In the rows, 100 means zero.
Where one turn sends some rows of the set: a few examples, then the rows asked:
z_106: [ 92,  91, 115,  80, 108, 132, 114,  81, 109, 105, 101,  99,  76, 113, 102,
 103,  85, 133,  91,  65,  91, 102, 117, 120,  79, 109]
z_393: [ 90,  68, 117,  93,  89,  87, 133,  91,  77, 127,  99, 100,  82, 140,  68,
  95,  99, 108, 112,  94,  96, 108, 114,  91,  94,  87]
z_265: [113,  49, 131, 114,  80, 125, 127, 100, 131, 126, 120,  98, 105, 123, 107,
  90, 110,  99, 119, 114, 107, 112, 110, 117,  81, 104]
z_83: [ 94,  68, 120, 131,  94, 130, 137,  81, 126, 110, 116,  82, 124, 109, 117,
  95,  97, 105, 120, 125,  95, 102, 113, 111,  89, 121]
z_997: [ 90,  86, 104,  69, 109, 119, 125,  93, 100, 113, 100,  87,  97,  99, 105,
 108,  82, 128,  89,  73,  97, 100, 122, 110,  78, 123]
z_767: [ 82,  69, 129, 110, 120,  85, 123,  87,  87, 105,  78,  90,  85, 130,  87,
  96,  88, 111,  99, 123,  90, 104, 141, 104,  92, 104]
z_245: [ 88,  86, 108, 134,  97, 139, 136,  72, 102, 111, 120,  72, 113, 109, 115,
  99, 114, 125, 121, 100,  89,  97,  87, 103,  92, 109]
z_730: [ 95,  92, 107,  82, 101, 125, 125, 106, 119, 124,  94,  99,  70, 102, 103,
 107,  98, 120,  92,  72,  91,  96, 125, 127,  79, 115]
z_243: [114,  97, 125, 108, 106, 118, 121,  91, 137, 115, 120,  96, 103, 112, 106,
 109, 116, 114,  87, 130, 100,  66,  78,  86,  67,  96]
z_2: [105, 104, 128, 119, 110, 123, 144,  78,  89, 113, 103, 108, 110, 123, 109,
  87, 106, 135,  70,  76, 113,  73, 102,  81, 105,  99]
z_359: [131,  60, 123, 126, 109, 125, 112,  99, 111, 115, 115,  92,  93, 121, 107,
  86, 136, 112, 104,  98, 109, 114, 103, 125,  78,  97]
z_161: [118,  87, 141, 123, 124, 113, 130, 106, 118, 117,  87, 112,  94, 115, 114,
  88, 103, 123,  59, 102, 116,  78, 132, 101,  95, 102]
z_738: [ 86,  72, 136, 127, 129, 107, 119,  90,  92, 112,  89, 102,  86, 118,  85,
  91,  97, 101, 114, 132, 101,  92, 135,  78, 112, 111]
z_583: [111,  91,  99,  82, 107, 126, 136,  88, 119, 116, 104, 109,  89, 103,  92,
  98,  84, 110,  97,  66,  99,  99, 132, 118,  78, 118]
z_328: [109,  82, 108, 137, 114, 125, 110,  96, 100, 117, 119,  64,  91, 105, 109,
 102, 127, 128, 117,  95,  97, 101,  87, 110,  78,  92]
z_345: [105,  93, 105, 121, 119,  89, 149,  84,  77, 109,  83,  98,  83, 129,  75,
  82, 124, 106,  95,  93,  91, 100, 130, 108,  96, 110]
z_14: [ 87,  66, 136, 109,  94,  94, 113, 103,  79, 128, 101, 102,  79, 132,  76,
  87, 112, 105, 125, 115, 103,  92, 112,  78, 114, 102]
z_360: [123, 101, 128, 114, 104, 119, 121,  79, 136, 103, 121, 103, 102, 120, 103,
  96, 121, 112,  89, 121, 102,  62,  82,  95,  73,  99]
z_20: [111,  96, 136, 103,  96, 119, 119,  81, 130, 105, 121, 100, 106, 123, 107,
 101, 125, 116,  87, 126, 100,  66,  75,  94,  74, 101]
z_638: [102,  88, 138, 115,  88,  99, 109, 114, 107, 130, 106,  88,  77, 121, 103,
 103,  85, 140,  90,  82, 111,  67, 100,  86,  87,  74]
z_666: [102, 102, 125, 131,  98,  93, 138, 106, 119, 123, 101,  87, 105, 103, 111,
 101,  72, 121,  91, 102, 109,  56, 129,  90,  89, 105]
z_651: [ 99,  88, 139, 109,  70, 128, 147,  92, 121, 134, 110, 127,  93, 131,  99,
  92,  87, 119,  90,  88, 109,  74, 109,  85, 104,  85]
z_761: [ 97,  89, 110,  74,  84, 111, 131,  85, 108, 108, 107,  96,  94, 110,  99,
  96,  86, 121, 105,  66,  96,  94, 124, 122,  78, 127]
z_946: [ 67,  80, 121, 105, 105, 126, 147,  80,  87, 119,  82, 111,  78, 138,  82,
  96, 112, 110,  97, 107,  79, 106, 120,  97, 109,  98]
z_715: [ 81,  94, 102, 129, 108,  99, 135,  94,  97, 128,  89,  89,  61, 118,  72,
 107,  92, 107, 118, 102,  76,  88, 127, 101,  89,  85]
z_762: [ 91,  88, 114, 137, 116,  97, 124, 104,  88, 130,  98,  90,  73, 108,  73,
  94, 110,  99, 130, 113,  96,  78, 118,  75, 110, 101]
z_697: [ 75,  88, 128, 129, 103, 121, 131,  82,  89, 117,  95, 112,  74, 129,  82,
  84, 118, 106, 123, 112,  89,  86, 112,  82, 127, 106]
z_889: [119,  96, 127, 101,  92, 112, 124,  92, 133, 116, 124,  94, 105, 117, 103,
 101, 122, 112,  91, 123, 103,  66,  75,  90,  70,  99]
z_731: [124,  92, 130, 108, 110, 112, 119,  83, 134, 104, 122,  96, 112, 115, 103,
 103, 110, 111,  86, 126, 104,  69,  84,  86,  67,  99]
z_395: [112,  81, 124, 128, 122,  97, 122,  86,  74, 108,  95, 108,  83, 126,  73,
  74, 125, 102, 117, 103, 110,  92, 122,  82, 113, 108]

z_583 turns into z_106
z_731 turns into z_360
Now these:
z_638 turns into z_666
z_265 turns into z_328
z_393 turns into z_715
z_762 turns into z_738

Where one turn sends some rows of the set: a few examples, then the rows asked:
z_577: [112, 109,  96,  89,  98, 106,  91,  93, 119,  65,  86, 106,  93,  97,  96,
  71]
z_200: [108, 108, 107, 117, 115, 105, 131,  82, 106,  95,  83, 126, 113,  88, 102,
 103]
z_155: [109,  97, 103, 110,  92,  85, 119, 103, 103, 108,  97,  80, 122, 128, 103,
 117]
z_612: [ 95,  98, 100, 125, 131,  89, 113,  95,  81, 101,  81,  93, 107,  94,  89,
 108]
z_186: [ 86,  99, 105,  54,  94, 104, 103, 101, 123,  99, 110, 121, 102,  95, 117,
  96]
z_467: [100, 100, 100, 112, 106,  93,  83,  97,  67, 113,  98, 107, 109,  74, 125,
 105]
z_509: [ 88, 101, 101, 127, 112,  96, 106, 100,  84,  72, 105, 108,  73,  86,  87,
 100]
z_350: [103,  75, 109,  75, 101,  83,  88, 113,  90,  67, 108,  89,  97,  93,  95,
 108]
z_952: [109,  96,  96,  59, 112,  79,  98, 107,  95, 118,  89, 121,  78, 111,  99,
  99]
z_9: [ 95,  83,  84,  82, 113,  97, 113,  82,  57,  95, 116, 104,  93,  96, 112,
 111]
z_204: [118, 130, 118, 100,  91, 108, 133, 110, 102,  97, 108, 105,  96, 104, 117,
  92]
z_426: [100, 100,  69, 104,  81,  99,  84,  79,  95, 116, 104,  87, 101, 116, 119,
  95]
z_279: [107, 100,  77,  60,  94,  81,  96,  94,  84,  92, 123,  85,  90, 109, 101,
 108]
z_866: [ 76,  93,  95, 108,  97,  91, 101, 106, 121, 129, 100, 106,  80, 120, 101,
 109]
z_28: [101, 108, 104, 100,  89, 116, 100, 105, 142, 103, 102, 104,  90,  84, 113,
  87]

z_200 turns into z_186
z_952 turns into z_467
z_155 turns into z_866
Now these:
z_577 turns into z_350
z_28 turns into z_279

